[ 96  95  98  82  95  95  96  95  96  96 100 160  96  96  91 163 119 160] -> Bedu
[167 148 108 148  87  94  94 174  97 172 161 150  94  93 172  94 167 112] -> Mebok
[ 90 166 158 138  96 147 117 163 127  82 120 116 174 138 147 141 145  90] -> Sapa
[ 93 146  91 151 164 128 164  81 163 167 163 160 144  96 161 145 109 146] -> dotos
count dotos: [163] -> 2
count Sapa: [138] -> 2
count Bedu: [82] -> 1
count Bedu: [96] -> 6
count Mebok: [94] -> 4
count Sapa: [147] -> 2
count Bedu: [95] -> 4

[154 178 105  92 151 162]  Mez
[153 153 152 139 153  96]  poba
[140 152 152 152 140 140]  kek
count kek: [140] -> 3
count kek: [152] -> 3
count poba: [152] -> 1
count poba: [153] -> 3
count Mez: [162] -> 1
count poba: [139] -> 1
count Mez: [92] -> 1

[ 96 136 133  96 133 133] : rure
[112 116 112 112 141 126] : divo
[133 133 133  96 133 133] : Zan
[129 156 115 113 113 115] : sibad
[114 116 112 107 134 113] : Buve
count Zan: [133] -> 5
count sibad: [115] -> 2
count Buve: [113] -> 1
count rure: [133] -> 3
count divo: [112] -> 3
count rure: [96] -> 2
count sibad: [128] -> 0

[ 93  92 113  92 113]  leni
[153 133 154 154 135]  navo
[147 149 164 137 109]  gifo
[133 164 115  83 111]  botot
count navo: [154] -> 2
count leni: [93] -> 1

[ 67  67 138  67  67 152  67] : Gerez
[105  84 138  66 140 137  91] : govi
[137 106 106 106  66 137 137] : gosep
[138  84 125 134 106 155  80] : fipab
count gosep: [137] -> 3
count Gerez: [67] -> 5
count gosep: [105] -> 0
count govi: [92] -> 0
count Gerez: [68] -> 0

[130 103 142 140 114 105 125 141 144 138 105 155 140 111 101 110 139 112
 138 136 151 141 137 107] -> Fidaf
[156 157 114 118 146 151 104 114 115 128 149 118 114 146 156 152 120 149
 121 132 114 123 121 151] -> daro
[132 104 125 125 112 105 131 130 129 125 143 166 120 111 105 130 121 109
 124 136 143 130 118 108] -> vib
[154 152 106 113 141 147 155 109 110 118 155 128 102 144 155 142 109 145
 155 138 111 116 113 147] -> Dag
[121 121 101 108 119 120 127 112 102 114 122 166 103 125 121 112 102 121
 107 148 119 111 100 121] -> seza
[101 104 125 125 131 105 131 130 129 125 107 166 120 111 105 106 129 109
 129 136 143 131 118 108] -> Lir
[144 145 110 108 142 148 110 105 105 117 147 143  97 141 147 138 102 145
 107 144 111 111 148 148] -> zuso
count zuso: [109] -> 0
count Dag: [155] -> 4
count vib: [143] -> 2
count Lir: [131] -> 3

[142 113 127 119 161 103 112 106 122 125 123 115 116 124 169 137 111 109
 125 123 121]  sozad
[107 150 136 136 109 131 146 135 142 141 120 130 139 136  84 113 132 140
 135 135 112]  taman
[130 151 124 139 101 152 133 151 120 118 145 146 132 126 151 129 151 146
 124 135 142]  zefos
count taman: [135] -> 3
count zefos: [151] -> 4
count taman: [145] -> 0
count sozad: [169] -> 1

[114 128 128 163  95 145 133 147 123 139 108 127 143  76  99 121 129 120
 145 134 151 138 162  93 134 111  88 155 112 145 148  94 111 162 143 123
 109 142  80 101  93 137 132 140 118 113 111 145 116  99  96 142  86] : ged
[118 131 131 136 156 153 126 131 122 122 134 139 130 130 120 140 146 125
 130 134 134 120 134 129 133 132 130 121 119 137 123 118 117 129 126 140
 121 123 130 130 127 121 133 119 128 131 135 128 130 114 119 119 120] : Vesak
[118 131 131 136 156 153 126 131 122 122 134 139 130 130 120 140 146 123
 130 134 134 124 131 134 133 132 121 121 119 137 123 118 117 129 126 140
 121 123 116 130 128 121 133 119 128 131 135 128 130 114 119 119 125] : Teni
[105 125 121 150 147 137 138 124 112 138 134 138 136 127 124 131 152 138
 122 136 128 139 134 122 125 122 143 118 123 130 138 124 122 129 123 131
 118 132 124 136 129 129 128 126 119 130 128 130 137 130 121 116 137] : Dezo
count Vesak: [120] -> 3
count Vesak: [129] -> 2
count ged: [93] -> 2
count Dezo: [128] -> 3
count Dezo: [125] -> 2

[109 108 136 158 121 113 130 124 113 113 138 131 136 131 131 106 107 121
 125 156 116 102 111] : feg
[115 115 131 143 123 120 127 125 118 127 132 127 101 128 128 114 114 123
 124 148 121 111 117] : zev
[138 140 116 120 126 149 119 127 135 137 103 118 121 137 137 116 102 109
 104 152 110 116 108] : Gizif
[138 140 119 120 126 149 119 127 135 137 103 118 121 120 121 124 140 126
 125 124 145 141 136] : dad
[113 112 108 162 148 109 106 150 111 118 138 106  84  99 100 108 111 140
 151 159 112 102 113] : Bomev
[105 105 117 134 131 104 117 129 112 155 154 119 134 116 114 101 107 130
 134 151 117 117 108] : Zuva
[135 137 121 110 122 125 122 124 133 142 108 133 132 133 124 141 138 124
 122 125 142 140 133] : Gom
count Gom: [134] -> 0
count Gizif: [108] -> 1
count Zuva: [117] -> 4
count Gizif: [137] -> 3
count Gom: [125] -> 2
count feg: [123] -> 0

[134 134  94  94  94 134 134 178] = dev
[174 167 145  94 135 132 124 122] = puru
[174 133 145 174 133 133 133 125] = ven
count ven: [133] -> 4
count dev: [134] -> 4
count puru: [122] -> 1

[135 135 135  67 101] -> rep
[133 135 102 133 132] -> Gare
[135 180 118 125  87] -> pek
count Gare: [103] -> 0
count rep: [101] -> 1
count rep: [135] -> 3
count rep: [136] -> 0

[114 145 134 108 109 111  83 107 143] : fefe
[143 113 108 115 108 144 101 149 150] : vire
[114 154 121 104 134 114  81 109 108] : romu
[145 110 125 127 151 148 139 149 109] : Nalal
[110 144 136 131 109 114 147 112 110] : tatid
[110 110 111 110 111 110 110 111 134] : Sofi
count vire: [113] -> 1
count Sofi: [110] -> 5
count fefe: [82] -> 0
count Nalal: [127] -> 1
count vire: [144] -> 1

[146 125 127 132 119 103 124  84 126 128 141 136 123] -> gesik
[120 134 136 120 139 134 114 131 136 111 118 134 137] -> Vugup
[141 110 136 132 148 114 109 135 107 136 140 139 134] -> Sizab
[112 117 136 114 139 140 118 108 114 114 109 112 132] -> biket
[114 115 138 116 130 138 115 113 111 112 112 114 133] -> rulu
[132 126 123 126 134 121 126 118 127 128 128 126 123] -> lirut
[145 133 114 133 137 109 133 122 138 138 139 134 116] -> Lut
[125 140 106 124 149 134 140 151 151 143 140 118 112] -> Salo
count Vugup: [134] -> 3
count Salo: [140] -> 3
count Sizab: [136] -> 2

[152  77  74 151 120 145 150 129 155 126 159 153 124 142 146 154 151 148
 131 117] : Mak
[155 173 104 164 173 156 173 128 107 173 173 104 156 107 104 147 173 156
 137 110] : rere
[ 90 141 141  93 105 144  86 127 139 136 141  93 104 141  93  92 133 127
 105 127] : Bakuv
[174  85  98 152 122 124 146  95 170  89 177 143 131 110 140 161 178 114
 108 161] : riso
count Bakuv: [140] -> 0
count rere: [104] -> 3
count rere: [173] -> 6

[119 123 119 154 146 105 117 151] = Fiviz
[156 167 124 146 142 113 129 156] = Padez
[109 109 175  99 109 166 166 167] = nabu
[120 123 146 154 146 106 103 146] = gem
[120 151 119 151 146 151 117 151] = filan
count filan: [151] -> 4
count Fiviz: [104] -> 0
count nabu: [166] -> 2
count gem: [146] -> 3
count Padez: [155] -> 0

[131 116 128 126 161 144 127 126 144 118 134 122 122 113  93 106 132 101
 152 138 130 115 135 128 120 101 138 128 138 138] : fif
[123 114 138 139 114 126 112 136 151 109 126 119 146 161 114 136 118 109
 172 137 130 119 115 127 147 112 114 134 127 135] : vagu
[121 118 136 145 125  99 118 108 168 125 118 124 127 149 107 113 116 109
 129 123 132 123 130 126 117 107 111 127 127 110] : Sim
[121 118 136 145 125  99 118 108 168 125 136 124 127 149 107 113 116 109
 159 155 124 123 130 126 117 107 135 127 127 110] : funad
[135 116 126 124 133 127 128 127 135 122 134 122 122 110 133 122 111 133
 153 135 133 135 135 126 118 102 122 131 141 142] : mer
[147 130 143 120 139 156 142 113  96 123 130 133 147 100 107 126 125 132
 124 124 124 130 136 123  96 118 143 143 143 147] : Vur
count Vur: [143] -> 4
count vagu: [112] -> 2
count mer: [122] -> 5
count Vur: [129] -> 0
count mer: [133] -> 4
count Vur: [147] -> 3

[138 102 153  89 139  78 118 141 132 135 142 119 118 162 130 119 107 101
  94 149 109 100 118 124 109 119 138 109 111 124 154  98 144 135 165 120
 155 102 161 107 126 102 143 136 102]  Geb
[132 107 161  97 132 107 115 143 142 116 118 135 115 126 118 126 119 108
 105 138 119  95 117 132 134 109 118 119 117 132 118 102 141 152 156 119
 149 136 140 118 134 112 116 131 125]  tezo
[127 121 123 138 148 117 108 130 137 144 103 143 114 126 109 120  83 139
 158 119 105 118 119 140 130 119 141 142 137 137 118  95 105 123 115 148
 115 155 154 106 142 150 118 123 122]  zeme
[112 104 105 141 139 138 112 145 156 150 126 141 164 139 135 112 156 127
 141 127 113 124 155 136 117 112 107 133 127 130 130 131 112  93 121 113
 131 100 141 142 122 143 117 104 126]  Vez
[112 104 105 141 117 138 112 145 117 150 126 115 164 139 107 130 156 127
 141 127 113 124 130 139 117 112 107 133 127 130 130 131 112  93 121 112
 131 100 141 142 122 143 117 127 126]  mos
count Geb: [138] -> 2
count mos: [107] -> 2
count mos: [112] -> 5
count Geb: [102] -> 4
count Vez: [112] -> 5

[144  89 178 184  97 166] = beles
[148 134  96 109 155 129] = momub
[179 162 132 124 124 179] = lovi
[144  89 155  95  95 134] = nekar
[153 153 149 150 162 162] = nurob
count nurob: [150] -> 1
count nekar: [134] -> 1
count nurob: [162] -> 2
count nurob: [153] -> 2
count lovi: [179] -> 2

[150 124 106 105 121 145] : gupem
[106 124 106 121 121 163] : gepev
[107 176 135 117 136 136] : Dozo
[ 99  98 118  99 118 118] : Keb
[ 94 168 108 158 122 120] : sodu
count gepev: [121] -> 2
count Keb: [118] -> 3
count Dozo: [107] -> 1
count Keb: [99] -> 2

